128 stands for zero in the data rows.
Some points, one per row:
[111 117 160 109  57 243 143 109 163 188  86 255  79  47  79 113 255 199
 230 138 248 155 233 214 169   0 140  71 235 137 238 177]
[140 136 170 117 162  65 135 148 150  92 103  59 196 196 132 138  42  81
  38  97  46 113  41 121 107 227  99 201  73 152  96  86]
[151  95 168  83 129  81 112 151 138  93 119  81 237 168 211 177  16  93
  45  99  48 110  12  81 133 255  88 222 105 158 114  69]
[127 171 188 142 171  34 151 186 140  41 191  29 246 196 234 182   0  71
   0  98   0 117   0  52 173 255  86 170  40 111  48  50]
[122 124 152 119 115 142 137 126 134 135 114 143 161 125 148 154 133 134
 140 125 139 134 132 125 130 124 133 128 138 151 152 122]
[128 123 105 144 130 142 126 125 109 139 146 134  83 112  95  84 156 129
 144 140 156 114 160 138 109  95 139 107 140 104 109 152]
[132 134 122 129 132 132 118 137 108 122 135 111 106 124 115 117 115 126
 130 137 146 124 141 135 110 117 125 131 131 109 109 130]
[119 107 125  85 121 152 144 116 122 154 111 155 124 119 182 227 190 158
 142 137 156 142 159 146 144  78 141 116 161 164 196 127]
[144 115 152 105 123 125 123 116 147 138 121 168 182 138 164 159 164 129
 144 120 148 113 136 154 153 103 120 133 148 150 178 116]
[126 108 150  85 113 123 148 117 162 132  98 159 184 128 153 179 153 131
 143 112 119 147 109 138 145 124 121 141 153 175 192 102]
[126 113 138  98 125 133  96 133 176 148 107 131 156 123 150 142 139 130
 143 134 121 135 130 131 141 122 134 118 171 149 171 133]
[134 152 167 140  90 176 153 163 115 129 102 124 162 152 174 198 101 132
 124  93  78  92  81  77 126 137 103 170 125 140 166 107]
[131 142  60 201 177 113 114 124  53 108 169  44  19 128  31  40  80 137
 134 160  96 136 108 131  63 195 157 108  85  23   7 176]
[138 101 131 105 119 143 107 102 130 144 119 162 146 108 147 140 170 136
 153 129 155 155 146 115 141  94 119 117 154 159 174 117]
[128 114 155 104 135  96 151 120 154 122 125 127 203 169 172 164 111 124
  93  91  88 132  78 137 145 161 112 163 108 177 169 100]
[126 174  84 193 154 103 108 130 108  87 168  40  71 118  80  37  59  97
  95 146 104  85 118 118  96 191 138 108  54  31  11 145]
[133 141 124 137 133 115 139 125 102 116 150  84 128 155 124  95  75 108
  88 125  91 114 108 108 114 173 136 153  87  98  79 106]
[116 122  89 131 139 126  91 105  96 156 144 132  74 125  99  74 136 123
 147 139 182 122 199 180  98 107 148  94 143 107  81 145]
[131 128 203  67  82 127 144 111 184 136  96 177 211 127 181 206 126  86
  97 108 151 154 104 130 151 101 113 176 152 198 239 105]
Then 19 other points, each followed by its number:
[140 128 166 117 141 122 128 133 145 102 115  97 211 162 179 162  40 107
 108  78  22 160  49  64 134 201 120 194  92 154 126  69] 0
[ 79 142  46 174 168 177 126 120  96 118 162  84   0  86  27   3 159 187
 133 183 172 110 224 124 100  94 122  84 106  50  12 195] 1
[147 181  12 227 187 101 121 151  24 113 190   0   0 125   9   0  28  91
  59 139  84  65  98  62  49 216 174 141   0   0   0 156] 2
[133 111 141  94  81 142 146 142 152 159 112 175 177 121 162 168 161 138
 173 131 179 135 132 167 164  85 142 125 164 163 200 114] 3
[128 143 136 100 124 132 125 131 126 153 118 146 144 127 126 130 154 146
 139 117 146 138 154 142 148 109 129 107 138 134 145 133] 4
[130  93 243 107 112  65 134  99 117  63  86 119 255 213 255 255  47 151
  75  98   5 158   0 106 212 204 125 214  42 165 172 102] 5
[113 114 135 134 130 144 120 106 136 146 131 165 103 119 110  91 172 134
 186 144 152 133 177 143 124  82 124  91 186 116 136 130] 6
[134 139 133 134 139 105 151 125 123 122 124 111 135 157 138 148  92 117
 121 129 106 118 102  99 119 157 115 151 113 146 125 126] 7
[113 129 134 116 152 120 139 142 112 111 150 153 134 146 113 128 142 116
 109 131 125 125 139 119 123 144 130 127 137 131 117 114] 8
[138 122 126  82 108 158 141 103 135 140  94 201 118 108 129 166 206 156
 146 143 189 135 152 154 142  75 143 123 204 137 173 140] 9
[147 169  87 199 139  74 113 118  65 108 169  78  18 104  61  34  97 112
  98 157 115 114 150 130  97 142  91 111  61  57  25 178] 10
[131 143 140 150 109  91 132 127 120 121 134  69 144 162 145 130 101 118
  97 111  98 140  83 112 122 163 126 157 117 117  95 101] 11
[154 160  95 117 139 126 117 154  82 118 154  68 116 155  99 132  61 100
  95 124  62 105  86 125 130 144 120 113  90  99  91 135] 12
[141 118 130 140 122 157 146 118 124 126 122 149 108 121  90 131 145 120
 132 156 142 103 127 111 149 123 135 115 121 107 120 146] 13
[121 118 143 101 117 208 136 118 145 151 106 225 131  64 121 146 218 161
 187 149 230 149 223 160 146  17 150  77 194 177 207 146] 14
[136 100 121 101 128 147 124 113 146 157 121 162 143  91 147 157 183 142
 166 117 157 117 163 145 144  79 131 122 196 154 174 137] 15
[107 138 101 145 129  96 126 119 119 157  89 137 118 135 121 124 143 144
 133 118 161 105 155 172 117 127 134 133 152 140 118 134] 16
[140  92 151 112 124 128 125 108 147 130 117 154 158 106 161 193 149 154
 140 110 124 134 118 145 140 118 117 123 169 184 198 112] 17
[141 125 130 139 142 125 128 130 132 126 126  93 135 129 124 120 118 113
 134 124 113 121 103 119 129 132 113 145 100 120 119 125] 18
Which two of these numbered points are nearest to each point below by angle, seen from the average point of the first points? Their numbers follow each, nearest first.
[132 138  46 186 158 159 121  99 123 120 178 103  22  84  30   0 137 143
 172 161 175 127 228 151 124  63 117  89 110  57  61 194] > 1 10
[129 129 111 140 135 135 130 133 116 132 137 122 106 128 115 109 133 116
 119 134 131 118 149 124 128 117 127 115 130 114 111 138] > 1 10
[130 123 159 117 118 124 133 126 159 135 119 159 186 136 166 186 129 128
 137 116 134 132 115 131 154 132 130 125 153 173 188 126] > 17 3
[135 143 131 135 135 126 132 126 122  99 145 108 112 134 107 103 121 127
 111 117 106 113 111 105 100 163 132 115 104 100 112 122] > 2 10
[134 120 164  99 102 108 141 127 142 107 126 117 191 150 178 167 120 118
 107 108 111 146  72 118 142 142 103 141 114 145 143 100] > 5 0
[145 137 121 104  61 154 138 136 120 186  79 214 118 119 119 168 201 168
 205 151 239 147 154 166 134  51 135 105 230 215 254 147] > 9 3
[103 108 104 150 158 134 124 132 101 132 142 107  83 122 118  73 123 130
 132 151 129 107 159 134 105 132 151 120  93  90  91 143] > 1 10
[123 120 127 105 114 143 126 137 132 139 120 168 128 109 125 146 155 137
 144 138 148 147 145 137 141  99 132 107 158 156 152 131] > 14 9
[140 144 103 166 140 122 128 113 101 116 158 107  75 129 101  64 122 106
 109 133 121 113 127 131 105 154 121 143  72  88  87 136] > 10 2
[158  86 116  77  61 173  95 100 155 166  64 191 170 102 151 200 206 162
 198 131 182 155 152 199 160  41 158 124 200 186 245 110] > 3 15
